The rows below come in pairs that one turn or mirror swaps. Which row does each named row swap with?
The rows were stretched afterwards, more along some directions than others.
q735: -0.280; 0.264; -3.374; -1.698; -0.702; 2.654; 0.466; -1.144; 1.590; 0.962; -1.216; 1.415; 0.522; 1.164; -1.615; 0.660
q369: -1.517; -1.062; -1.645; -1.874; -0.134; 2.997; -1.084; -1.132; 1.064; 2.106; 0.034; 0.661; 1.497; -1.421; -3.158; 0.793
q328: -0.933; -0.451; -0.302; -0.483; 0.893; 4.434; -0.752; 1.589; 0.731; 0.794; 2.486; 0.539; 3.253; -1.579; -3.798; -0.165
q921: 1.105; -0.241; -1.787; -0.722; -0.628; 3.005; 1.416; -2.544; 1.890; -0.463; 2.188; 0.093; 1.436; 2.164; 0.245; 1.616
q529: 1.496; -0.181; -0.422; -0.048; 1.380; 4.131; 2.042; 2.027; 0.770; 0.339; 1.329; 2.579; -1.109; 0.851; -0.520; -1.474
q721: 1.210; -0.664; -1.307; 0.025; 1.833; 1.594; 0.986; -0.627; 1.551; 0.740; 3.099; 1.108; 1.375; 1.335; -1.653; -0.566
q944: -1.257; -0.808; -1.503; -1.854; 1.140; 2.245; -0.461; 0.365; -0.105; 1.695; 0.208; 1.726; 1.149; -1.825; -3.818; -0.886
q420: -0.606; -0.486; -2.511; -1.512; -1.139; 4.705; -0.314; 0.593; 0.957; 2.085; 1.624; -1.380; 2.315; -0.571; -2.769; 0.316
q781: -0.262; -0.534; -0.927; -1.281; -0.474; 4.957; 1.238; -0.288; 1.384; 0.329; -0.357; 0.830; 0.043; 1.063; -1.332; -1.061
q719: 0.750; -1.393; -1.526; -0.109; -0.310; 3.222; 0.606; 0.333; 1.103; 0.199; 2.450; -0.906; 1.317; 0.366; -0.801; -0.843
q495: 1.387; -1.625; 1.158; -0.320; 0.677; 3.106; 1.350; 1.382; 0.405; -0.009; 2.289; 0.536; 0.960; 0.202; -1.140; 0.085
q678: -0.161; -0.048; -3.183; -1.320; -0.859; 4.300; 0.126; -1.075; 1.567; 1.749; 2.170; -0.500; 1.512; 0.410; -1.627; 1.503
q561: 1.530; 1.193; -2.315; 1.044; 1.881; 3.692; 0.923; 2.180; 0.926; 0.084; 2.391; 1.033; 1.390; 2.457; -0.053; -0.344
q866: 0.420; 0.471; -2.498; 0.469; 1.346; 3.275; 1.320; 1.010; 1.246; -0.278; 2.065; 2.665; 0.590; 0.928; -1.073; 0.323
q975: 2.175; -0.022; -2.348; 0.021; 0.618; 1.319; 1.929; -0.581; 1.433; -0.666; 2.282; 0.740; -0.470; 2.742; 1.385; 0.798
q636: -0.132; -0.368; -0.589; 0.192; 1.184; 3.085; 0.785; 1.507; 0.521; -0.647; 1.361; 1.787; 1.193; -0.353; -0.788; -2.496
q589: -0.227; -0.288; -2.122; -1.010; 0.354; 3.942; 0.637; -0.833; 1.465; 0.227; 0.061; 2.408; 0.376; 1.101; -1.825; 1.156
q849: 0.590; 0.401; 0.592; -0.016; 1.466; 3.468; 0.664; 1.483; 0.746; 1.453; 2.773; 0.089; 2.069; -0.292; -2.316; -0.358
q414: 0.148; -0.167; -0.800; 0.220; -0.562; 6.209; 0.016; 2.525; 1.489; 0.288; 2.399; -0.903; 3.172; -0.204; -1.878; 0.096
q435: -0.876; -1.385; 0.556; -1.237; -0.431; 4.259; -0.203; -0.424; 1.379; -0.003; 1.725; -0.241; 2.654; -0.636; -2.216; 0.150
q194: 1.283; -0.419; -0.892; -0.969; 0.445; 1.720; 1.926; 0.254; 0.696; 0.141; 0.810; 1.854; -1.675; 1.409; 0.633; -0.562
q387: 0.935; 0.243; -1.777; -1.016; 1.116; 4.343; 1.010; 0.214; 1.497; 1.322; 3.567; 0.459; 1.776; 0.273; -2.053; 0.734
q794: -0.364; -0.894; -2.341; -2.405; 0.307; 2.068; 0.216; -0.079; 0.135; 1.319; -0.909; 1.862; -0.587; -0.012; -2.023; -0.283
q453: 1.402; -0.287; -0.718; -0.492; 0.987; 1.163; 1.227; 0.758; 0.751; -0.022; 1.503; 1.793; -0.904; 0.822; 0.489; -0.082
q750: 0.990; -0.809; -2.188; -1.208; -0.854; 2.819; 2.099; -1.848; 1.540; -0.088; 0.451; 0.280; 0.398; 2.943; -0.045; 1.379
q646: 0.637; -0.949; -1.476; -0.730; -0.052; 3.107; 1.307; -1.343; 1.005; -0.187; 2.049; -0.397; 2.028; 1.912; -1.009; 0.579
q163: -0.435; 0.281; -3.053; -0.672; 0.111; 5.052; -1.095; 0.348; 0.922; 1.714; 2.980; -1.015; 3.464; -0.428; -2.390; 0.558
q90: 1.042; -1.465; 0.758; -0.242; 1.314; 1.891; 1.260; 1.468; 0.089; 0.108; 2.134; 0.712; 0.680; 0.449; -0.803; -1.870
q97: 0.901; -1.528; 0.092; -0.351; 0.832; 2.292; 0.681; 1.605; 0.067; -0.203; 1.251; 0.864; 0.368; 0.102; -0.893; -1.773
q7: -0.220; 0.623; -2.216; -1.397; 0.693; 3.652; -0.632; 0.415; -0.027; 2.170; 0.167; 1.114; 0.988; -0.470; -3.086; 1.138
q461: 0.367; -1.175; -1.385; 0.344; 0.883; 3.605; 0.960; 0.446; 2.093; -1.118; 2.787; 2.040; 1.767; 1.430; -1.213; -0.722
q85: 1.419; -1.766; -1.012; -0.550; 0.490; 5.209; 2.449; -1.069; 1.043; 0.273; 1.291; 0.609; 1.021; 1.642; -1.861; -0.049
q864: 0.911; -0.164; -1.053; 0.513; 0.221; 5.188; 2.264; 0.796; 1.461; -1.156; 2.474; 0.597; 0.141; 1.472; 0.288; -0.423
q761: 0.768; -0.057; 0.122; -0.668; 0.513; 3.845; 0.174; 1.771; -0.009; -0.260; 1.341; 0.447; 1.268; 0.171; -1.728; 0.255
q226: 1.842; -1.087; 0.365; 0.131; 1.036; 4.223; 1.751; 0.926; 1.300; -0.947; 2.536; 1.818; 0.379; 1.692; -0.306; 0.750
q18: -0.185; -0.512; -0.634; -0.576; -1.523; 3.333; 1.083; -0.835; 2.347; -0.281; 1.533; -0.045; 1.047; 0.194; -0.275; -1.080
q175: 2.496; 0.709; -0.693; 1.051; 1.890; 2.528; 1.323; 1.611; 1.796; -0.791; 3.629; 2.610; 0.354; 1.987; 1.142; -0.348
q67: 1.240; -1.002; 1.331; 0.029; 2.356; 1.910; 2.143; 1.423; 0.689; -0.623; 2.293; 2.253; 0.548; 0.777; -0.763; -2.342

Swapped with q944: q226
Swapped with q85: q387
Swapped with q435: q7
Swapped with q589: q328
Swapped with q369: q761
Swapped with q864: q721
Swapped with q678: q646

